rotation steps, each row followed by its count of steps:
The counts run from 0 to 309.
[ 98 121 150  99 139 195 115 131 125 113  87  92 137 113 108 126 118 143
 169 147 142 110 110 115 172 107 106 136 178 168 139 112 122 121 128 114
 151 115 118 154 139 161 119 146  79 139 155 142 129  82 154 111 143 135
 164 145 136 155 175 158 129 175  86 137 100 107 151 150 128  96  67 125
 150  92  87 156 161 110 151  70 136 188 138 162] : 124
[111 156  44  82 134 139 111 104  85 133  94 159 157 145 108 159 163 137
 145 121 139 174 128 156 133 134 154 144 143 125 116 147 134 147 102 160
 102 156 121 133  95 125 137  77 144 143 144 125 166 161 132 123 165  84
 103  84 110 121 153 138 136 114 157  95  96  62 143 121  89 113 164 118
 158  98 120 154 152 106 106 101 142  93 102 104] : 7
[119 185  78 109 156 114 124 102 103 174 124 106 158  96 162 163 182 121
 118 108 141 170  84 110 128 104 129  95 141 136  99 131 179 119  96 161
 113 151 164  95 102 153 160 125 138 143 125 140 139 126 116 166 102 125
 127  88 135 144 137 172 120 119 150 129 140  90 157 120 107 108 153 165
 169 153  84 147 143  97 133  85 136 168 160 169] : 212
[155 110 101 117 134 139 116 110 136 143 130 107 167 145 170 146 125 117
 107 111 139 120  84  89  88 116 121  98 128 117 113 104 154 151 116 146
  71 131 154 178 149 180 143 166 149 120 123 158 127 136  98 127  44 159
 154 120 103 119 126 118  72 179 125 131 187  90 134 113 116 126 109 130
 162 134 130 121  81 126  89 135 130 152 155 198] : 85
[100  69 111 144 126 115 148 161  96 106  73 128 120 111 112 169  79 108
 163 101 119 124 152 118 126  99  93 116 163 124 134 155 128 106 132 116
 107 168 119 158 144 100 135 137 160 173 145 156 164 190 124 114 133 120
 170  98 112 142 113  92 104 153 101 129 103  99 125  95 102 130 149 117
  98 130  98 179 135 154 128  96 132 156 110 136] : 140
[126 100 183 158 155 136 143 136 106 133  85  66 102  70 128 125 149 124
 143 124 121  79 133 145 156  71 126  92  99 156 153 147 128  87 132  97
 173 164 121 133 136 121 113 193 131 149 128 130 143 124 136 152  95 146
 152  89 115 149 132 110 102 105  97 127 134 137 113  99 136 142 130 177
 120 144  87 143 151 135 131  70 136 166 142 160] : 146
[164 123 121 135 147 145 131 110 138 137 123 105 164 164 172 143 125 122
 108  96 134 113 101  89  86 121  99  99 122 119 130 107 144 159 128 167
  77 149 142 182 151 158 130 174 132 118 112 162 128 128 109 124  29 156
 145 130  96 114 116 102  83 161 132 122 190 108 128 105 124 136 109 145
 154 151 140 121 102 141  92 140 123 138 155 186] : 84
[100 178 153  94 183 162 118 124 101 147  82 139 173 105 180 137 149 104
 156 123 119 113 113 124 161 148 122 190 167 146 128 119 159 168 144 139
 136 156 142 119 139 112 100 106 128 148 151 144 134 110 161 131 134 155
 166 128 126 187 110 152 123 113 112 150 137 126 143 171 100 115 122 134
 141 125 106 148 133 133 131  82 158 179 186 107] : 249
[154 154 160 119 151 142 100 107 147 135 112 117 155  95 182 105 195 146
 114 138 106  86  84 150 129 123 161 116 110 121 136 113 157 172 142 121
 146 113 131 154 154 165 110 154 137  94 145 145 148 113 131 152  89 171
 126 143 109 113 124  99  81 111 112 102 189 135 134 144 143 156  99 160
 115 131 142  76  85 142  90  96 155 148 180 119] : 281
[119 124 131 195 129  94 168  95 123 127  81  99 123 139  88 142 119 125
 148 116 118 115 119 178 116  59 120 119 178 164 130 167 118  75 146 130
 152 172 106 117 102 118 138 152 111 113 151 124 133 136 192 138 160  92
 144 104 136 123 149 105 143 105 129 119 131 136 123 141 163 174  75 133
  84 132 122 137 144 114 151  84 129 105 111  90] : 170
[116 167 137 121 167 128 116 111  69 149  92 114 134 100 114 131 187 126
 129 118 111 141 144 175 154 123 125 119  71 150 122 131 151 138 135 144
 154 148 123 120 124  91 134 138 148 148 119 103 190 127 148 148 112 112
 113 100 108 142 121 105 112  62 163  83 146  82 130 119 129 100 192 175
 138 109 140 104 165 114  99  82 144 137 104 114] : 236
[127 105  79 126 103 152 136 102  98 126  95 123 156 201  86 168  80 121
 156  98 138 139 126 119 112 107  84 128 160 155 130 124  95 128 121 160
  90 163 102 180 152 133 139 160 115 146 109 134 148 151 134  90  96  90
 172 118 102 115 153 112 114 174 144 114 124  69 129 136 132 128 109 106
 150  84 132 158 135 114 111 109 118 121  94 174] : 106
[110 133  97  99 155 148 127 138 113 140  81 148 169 165 103 175 122  90
 147 102 145 186 135 141 129 151 104 150 168 131 104 139 158 128 120 165
  78 171 124 122  92  91 151  79 142 145 132 116 166 148 159 110 143  88
 123  93  91 140 122 143 131 131 141 110 125  78 153 135  98 103 157 110
 172 111 118 163 148 131 129 108 150 119 104 102] : 231
[131 154 141 115 139 142 121 115 140 136 116 142 187 128 190 133 134 126
 129 134  88 113  84 113  99 134 129 157 188 118 114 110 167 171 165 136
 102 106 150 168 160 137 122 118 123 116 160 156 135 130 152 119 124 178
 167 180 125 137 119 116  97 144 106 120 184 142 147 190 139 134  73 125
  91 119 157  90  73 148 121 117 144 167 169 106] : 284
[145  87 143  97 151 175 121 149 120 101 106  82 135  96 124 143 133 151
 153 134 114 101 148  83 157 120 104  78  96 130 134 127 135 151 129 126
 124 102 108 182 145 148 100 143 120 130 128 166 143 143  68 122  78 148
 125 125 100 130 158 128  83 185  96 123 133  99 105  73 101  96 129 130
 166 143 109 154 150 151 101 120 124 153 140 185] : 119
[150 149 139 108 142 166 117 103 141 122 115 103 159 142 134 122 127 168
 132 130  73 116 110  91 117 124 100  95 114 135 136  99 144 170 160 155
 111  70 113 184 159 143 112 145  85 105 135 142 146 116 111 125  93 156
 139 198 112 112 165 112  81 175 124 107 180 137 128 140 161  93  71 147
 113 108 158  83 121 133 124 126 109 150 129 139] : 92
[148 135 174 140 164 138 133 122 121 114  80 140 166 147 124 128 137 130
 149 114  76  99 147 177 127 148 127 172 121 138 146 151 133 158 174 138
 129 137  75 156 136  71 108 104 141 120 147 112 177 143 157 111 158 117
 110 148  89 114 123  62 102  99 119  93 159 128 117 160 140 138 132 118
 104 112 171  94 125 154 104 105 139  97 121  53] : 262
[109  91 162 149 137 140 144 149  97 112  80  93 106 101  71 154 113 137
 160 118  67  99 172 146 138  94  92 108 105 142 139 158 116 106 158 122
 151 120  82 173 154  71 127 158 137 152 139 131 185 171 133 123 151 133
 160 130 108 137 141  81 102 124 101 101 109 117 120 111 152 106 140 153
  81 117 133 130 167 149 132  87 120 142  85 108] : 137
[123 144 175 121 171 166 129 119 122 120  58 155 174 144 127 124 131 107
 160 123 113 108 157 174 166 157 102 177 140 134 149 143 121 163 169 155
 136 155  73 148 128  82 106  96 133 111 147 117 176 120 187  98 163 116
 113 144  78 158 128 105 127 108 116 101 149 129 132 161 130 134 118 125
 139 106 159 131 143 148 118 114 143  96 114  60] : 36
[118 156 130 155 135 132 121  83  94 147  84 141 152 133 150 118 168 117
 142 127 137 103 121 200 137 110 154 175 135 145 146 140 108 153 117 125
 166 188 102 152 152 124 117 148 161 135 136 117 144 121 175 139 127 116
 159  99 105 145 104  97 142  55 142 114 143  90 135 157 121 185 126 137
 127  91 138 117 120 110  93  72 155 115 135 104] : 44
[156 115  86 135 123 127 130 109 131 122 121 119 155 172 127 154 136 133
 112 109 123 117 116 131  80 104 126  95 103 102 120 137 138 142 125 139
  84 141 129 184 139 145 161 177 164 108 120 134 151 173 113 128  54 132
 137 111  95 103 121  68  70 135 160  81 172  79 132 103 132 156 130 146
 135 110 163  90  96 121  82 125 133 106 107 170] : 300
[138 155  99  69 170 142 116 138 119 135 119 124 162 102 138 150 156 142
 122 118 104 179 104  82 136 163 124  95 145 122  95 128 203 159 114 169
  66  96 148 118 109 120 130  72 128 136 146 147 161 146  92 138 127 120
 109 138 117 122 141 152 100 165 122 113 139 104 133 120 101  63 169 122
 146 152 101 129 137 154 117 127 137 144 151  96] : 220
[149 124 104 142 138 120 129 117 127 144 106 142 183 162 202 150 127  96
 121 103 148 112  87 138 103 129 135 163 175 129 133 121 135 170 126 138
  90 199 137 152 150 144 104 137 156 155 133 160 120 142 138 120  76 136
 173 104  96 121  90 115 111 124 111 147 187 120 122 152  95 182 123 102
 142 151 120 143  83 141 102 107 167 139 185 133] : 276
[109 141 142  66 159 181  91 164 120 116 101 149 152  73 154 127 187 125
 140 144 105 135 104 151 153 154 151 150 151  99 113 131 184 158 123 114
 123  97 132 139 127 124 136  80 177 119 175 126 175 136 137 126 136 156
 105 137 109 144 114 125  87 122 108  90 133 104 167 148  85 111 158 132
 136 103 119 104 122 143  99  95 165 147 134  91] : 31
[ 91  98 128 118 120 164 125 115  95 113  80 102 105 108  67 123 148 155
 171 149 119 111 139 168 141 100 140 130 148 156 140 157 102 104 114  87
 176 128  80 160 135 132 124 138 121 133 159 127 157 134 145 114 172 102
 145 122 133 125 176 108 130 128 112  95  86  88 125 132 126 125 107 120
 107  66 116 141 154 110 116  62 129 131  88 126] : 134
[165 150 143 132 147 152 110 102 131 145 116 113 157 104 188 101 201 160
 109 139 123  77  92 148 135 118 180 126 104 133 149 123 142 179 124 109
 163 121 124 160 136 180  93 154 142  95 148 139 128  99 131 136  82 151
 116 120 103 114 132  99  91 111 118 107 194 135 108 133 114 168 100 148
 134 131 133  98  89 130  79 101 145 126 186 122] : 280
[129 125 153 116 147 164  99 114 145 140 117 132 148 119 144 106 162 126
 117 134 123 115  87 164 106 124 153 119 129 102 123 135 170 130 139 110
 119  96 129 163 131 153 154 149 161  77 149 104 154 116 165 128 105 164
 110 151 110 116 121  85  73 117 137  72 180 111 159 146 151 155 102 150
 109  83 165  59  82 140  94  92 143 128 125 120] : 66
[155 132 122 141 140 122 130 126 119 142  97 140 182 160 193 150 114  78
 128  98 129 113 101 116  93 132 132 165 162 132 119 114 141 165 141 134
  85 201 147 159 155 119 120 140 156 144 127 155 136 149 137 128  73 151
 185 112 104 138  79 100 106 120 112 144 192 117 131 160 114 167 127 114
 130 136 136 129  91 155 110 112 155 151 173 136] : 275
[ 87 106 143 109 143 126 145 158 141 109 105  99 127  61 121 134 135 132
 150 141  91 116 104 126 127  92 138 119 193 130 107 156 188 100 142  85
 145  99 130 120 134 131 148 113 126 131 185 145 143 147 160 135 174 169
 149 143 137 142 156 130 107 154  76 122 118 147 153 148 129 123  76 124
  61 138  85 121 121 145 156  71 143 182 140  80] : 158
[111 170 111 126 163 117 146 123  81 149  74 157 177 131 158 190 113 101
 162  94  99 149 143 106 138 142  83 162 135 131 112 129 156 142 146 185
  85 192 148 124 127  71 124 108 146 182 122 144 174 154 125 133 119 128
 156 102 106 178 103 134 128 110 156 139 133 110 134 136 105  96 180 145
 140 135 124 158 154 139 126 110 129 161 128 127] : 14
[116 154 152  97 197 151 136 144 124 130  85 135 158 128 110 164 134 112
 156 112  96 172 147 116 160 162  74 130 117 135 119 140 186 130 160 177
  87 121 120 118  98  71 141  87 116 121 136 115 178 141 158 120 136 124
  89 139  89 157 131 129  99 135 146  92 141 107 163 138 139  69 162 164
 133 127 141 120 172 149 145 115 127 134 105 103] : 228
[125 106  69  71 109 184 109 108 150 112 104 142 157 167 115 152 123 149
 144 149 132 127 123 125 119 126 117 122 168 101 116 127 114 152 114 149
  97  94 103 198 122 180 145 118 128  91 154 145 138 149 121  83 138 134
 126 131 118 127 172 137 122 197 134 120 101  87 138 126  94 131  78  95
 151  81 130 144 118 106 115 125 124 108 106 168] : 97
[107  64 139 138 145 129 154 172  96 103  86 109 121 113 100 171  78 115
 165 109  92 113 167 119 115 108  75 107 146 126 127 158 139 102 148 109
 100 151 120 162 156  78 148 141 157 164 145 145 169 191 129 129 125 138
 164 107 111 137 121  88  94 142 101 125 115 119 125 100 116 118 163 118
  80 131 111 159 150 158 132 105 118 160  94 119] : 139
[141 120 109 130 165  96 155 142 164 132 117 105 169 116 150 168 118 129
 125 111 111 140  96  82 115  99 100  92 199 116 105 131 180 115 136 166
  73 140 161 110 102 146 142 110 119 111 155 175 115 157 135 135 117 133
 129 115 120 132 146 154 107 185 113 154 155 147 131 121 122 136  85 117
 124 202  91 162 125 162 155 141 125 135 170 131] : 185
[106 150 107 142 128 147 121  84 145 141 100 148 178 180 140 148 122 104
 147 132 121 113  93 155  97 114 116 155 180 108 116 119 133 132 154 140
 103 129 126 164 130 150 171 158 142  79 148 112 144 128 196 100 138 151
 156 147 117 145 136 112 123 127 154 110 146 113 171 175 155 152  62 132
 114  64 162  94  99 102 136  84 143 126 101 141] : 294
